In the data rows, the value 128 means zero.
Every row has one hidden group. Groups can overlap: rows of different groups may look alike.
Each row in order, then its group:
[208  98 121 164 131 143 128 124 134 230 194 119 161 225  74  93 181 236
 112 109 123 148 116 145 205 130 177 203 143 150 173 200 129 100 187 108
 106 193 114 108 194 210 135 158 167 154] --> BD
[154 132 129 139 165 125 150 158 133 118 117 102  93 104  82  86 130 129
 112 118 112 102  84 115 170 110 140 154 131 154 145 174 156 124 181 136
 137 175 134 116 131 184 126 146 162 162] --> BD
[165 106  92 119 118  98 133 127 126 177 151 121 152 173 125 141 179 180
 104  99 119 124  99 120 126 125 138 139 124 117 122 121 130 124 126 124
 119 138 132 141 151 141 113 127 118 135] --> BD
[ 77 127 153 124 107 140 118 137 161 114 135 141 106  86 224 197 112  91
 141 138 117 104 139 148  86 132  93  85  97  98 115  86 138 182 124 133
 149  85 118 151 127  88 143 117  95  86] --> JL
[ 74 134 145 140 128 133 147 130 148  88 106 128  98  72 126 127  92  78
 122 120 127 118 133 135 107 140 144 135 153 130 113 131 129 150 130 127
 136 121 132 131 129 109 158 133 108 115] --> JL
[100 140 127 107 120 127 119 146 133  97 133 159 133  91 133 122  96  79
 139 130 124 117 176 123 149 138 122 126 110 129 123 130 144 138 130 128
 121 118 123 116  98 126 116 135 140 132] --> JL
[109 128 128 121 103  80  97  96  98 100 113 128 147 108  90  97  87  95
 124 130 145 127  93 101  71 145 120 124 132 112 123  53  97 121  72 140
 135  56  80 104  68  66 127 119 108  95] --> BD
[ 92 124 116 135 134 112 142 138 126 112 100  94 102  82  76  95 105 101
 138 123 117 119  93 114  94 135 131 116 125 125 127  70 111 109  61 114
  99  70  85 125  87  94 119  96  82  93] --> BD
[117 134 133 127 118 109 129 126 134 144 109 120 159 154  98  94  97  97
 104 111 126 144  87  98  54 102  89  99 133 124 127  82 140 129  99 185
 141  97 137 146 120  93 118 102  97 115] --> BD
[116 119 116 123 120  97 115 107 107  95  88  90 107 136 103 112 108 112
 107 101 130 104  83 120 139 127 143 111 151 130 117 186 140 126 129 103
 100 171 174 133 174 169 182 164 147 186] --> BD
[ 90 163 166 132 110 158 114  97 131  82 129 165 115  85 204 187  93  88
 156 138 127 116 141 155  89 131 115 107 124 118 121  74 121 153  88 153
 142  56  91 103  90  63 116 116 100  87] --> JL
[255 134 108 115 156 114 115 161 141 255 247 126 148 237  85 101 232 255
 113 122 120 144 105 132 255 138 214 250 129 153 171 255 178 138 255 130
 151 255 207 153 243 255 130 194 255 255] --> BD
[ 91 172 173 132 186 197  98 135 111  68 108 173  96  79 162 126 109 100
 157 204 153 125 255 123 194 127 113 131 106 127  97 144 128 107 146 105
 108 153 151 121 102 160 107 148 156 163] --> JL
[133  97  94 123 137 113 138 145 135 135 141 112 118 121  90 103 150 168
 121 118 126  97 111 140 171 138 139 129 129 123  95 145 101  92 114  99
 104 142 158 119 160 161 142 156 140 150] --> BD
[103 143 156 137 137 167 149 152 144  82 120 146 118 103 145 136  75  71
 148 107  97  95 124 107  90 116 100 104 129 132 137  92 129 126  89 171
 137  91  91 112  82  84 137 136 115 107] --> JL
[105 137 154 122 131 136 138 125 127  88 106 136  79  71 141 117  99  73
 109 166 151 134 158 117 165 144 154 121 138 121 108 186 135 112 119 108
 107 184 191 116 159 158 146 137 127 210] --> JL
[ 58 133 127 112 117 136 141 144 146  79 104 122  88  85 165 128  85  81
 130 155 159 119 136 122  56 101  96 109 143 144 130 104 136 147 122 130
 146  79 113 138 105  83 110  86  71  60] --> JL
[ 78 142 154 140 114 158 119  92 116  65 103 152 112  89 209 183 111  94
 149 132 130 122 161 168  77 123  85 105 131 104 118  72  98 139 107 120
 155  82  92 120 113  76 133 111 102  67] --> JL
[ 86 129 125 139 120 126 121 103 103  51  86 104  86  95 118 141  94  85
 152 113 129 118 150 150 118 147 122 115 125 111 111  69 106 123  89 155
 126  83  97  99  65  60 106 105 101  95] --> JL
[158 113 103 136 120 102 137 114 122 151 133 114 135 194 113 147 200 198
 139 131 137 120 123 145 147 130 119 105 127 137 138 169 148 138 147 126
 123 150 146 131 161 152 145 145 125 144] --> BD
[197  98  96  96 113 102 121 134 138 245 122 129 240 235  97 120 172 184
 125 119 125 200  84 109  92 129 115 110 121 135 147 132 127 110 107 103
 106 110  97 128 105 112 102 108 125 108] --> BD
[ 85  98 102 149 151 136 145 120 114 112 108 120 150 119 111 130 115 107
 114 108 119 121  79 136  62 116  86  83 118 130 151  90 132 171 105 133
 142  77 113 164 130  95 165 113 114  69] --> BD
[255 125 112 138 141 129 116 134  97 255 200 105 178 228  72  93 202 255
 132 121 121 166  73 101 247 120 207 225 116 141 173 248 159 116 232 113
 112 255 163 128 205 255 132 164 255 234] --> BD
[133  95 101 119 140 106 111 130 109 106 136 119 107 132 104 125 184 166
 148 154 149 144 129 135 193 121 129 133 130 146 138 178 124  99 146 104
  99 157 161 136 173 176 119 151 152 147] --> BD
[116 129 134 150 140 122 144 140 145 140 119 121 147 133 108 113 115 108
  97 102 104 142 108 134 117 145 129 107 110 107 124  81 113 121  80 104
 107  84 109 146 113 104 119 101  77  93] --> BD
[ 82 152 156 141 140 171 148 131 140 100 136 156 113  82 194 166  91  63
 132 143 144 144 177 143  76 122 109 120 129 133 117  73 120 154 117 151
 173  91 111 124  74  51 112 102  90  90] --> JL
[ 82 182 161 100  85 169 145 125 145  79 117 173 116  98 255 198  99  78
 139 150 126 116 203 139  73 119 108  95 131 129 110  79 110 122  89 141
 143  82 114 128  97  77 133 101  78  69] --> JL
[143 107 117 121 126 112 115 126 115 123 126 102 118 133  99 125 156 149
 138 141 142 127 104 109 126 130 144 150 131 120 107 113 125 132 129 137
 152 153 146 143 150 133 124 134 121 139] --> BD
[155 124 114 110 105  95 119 118 132 184 124 137 189 161 103 109 141 141
 110 111 114 158 106 126 105 133 130 121 147 135 134 108 109 107 105 132
 134 125 133 130 107 112  96 108 106 123] --> BD
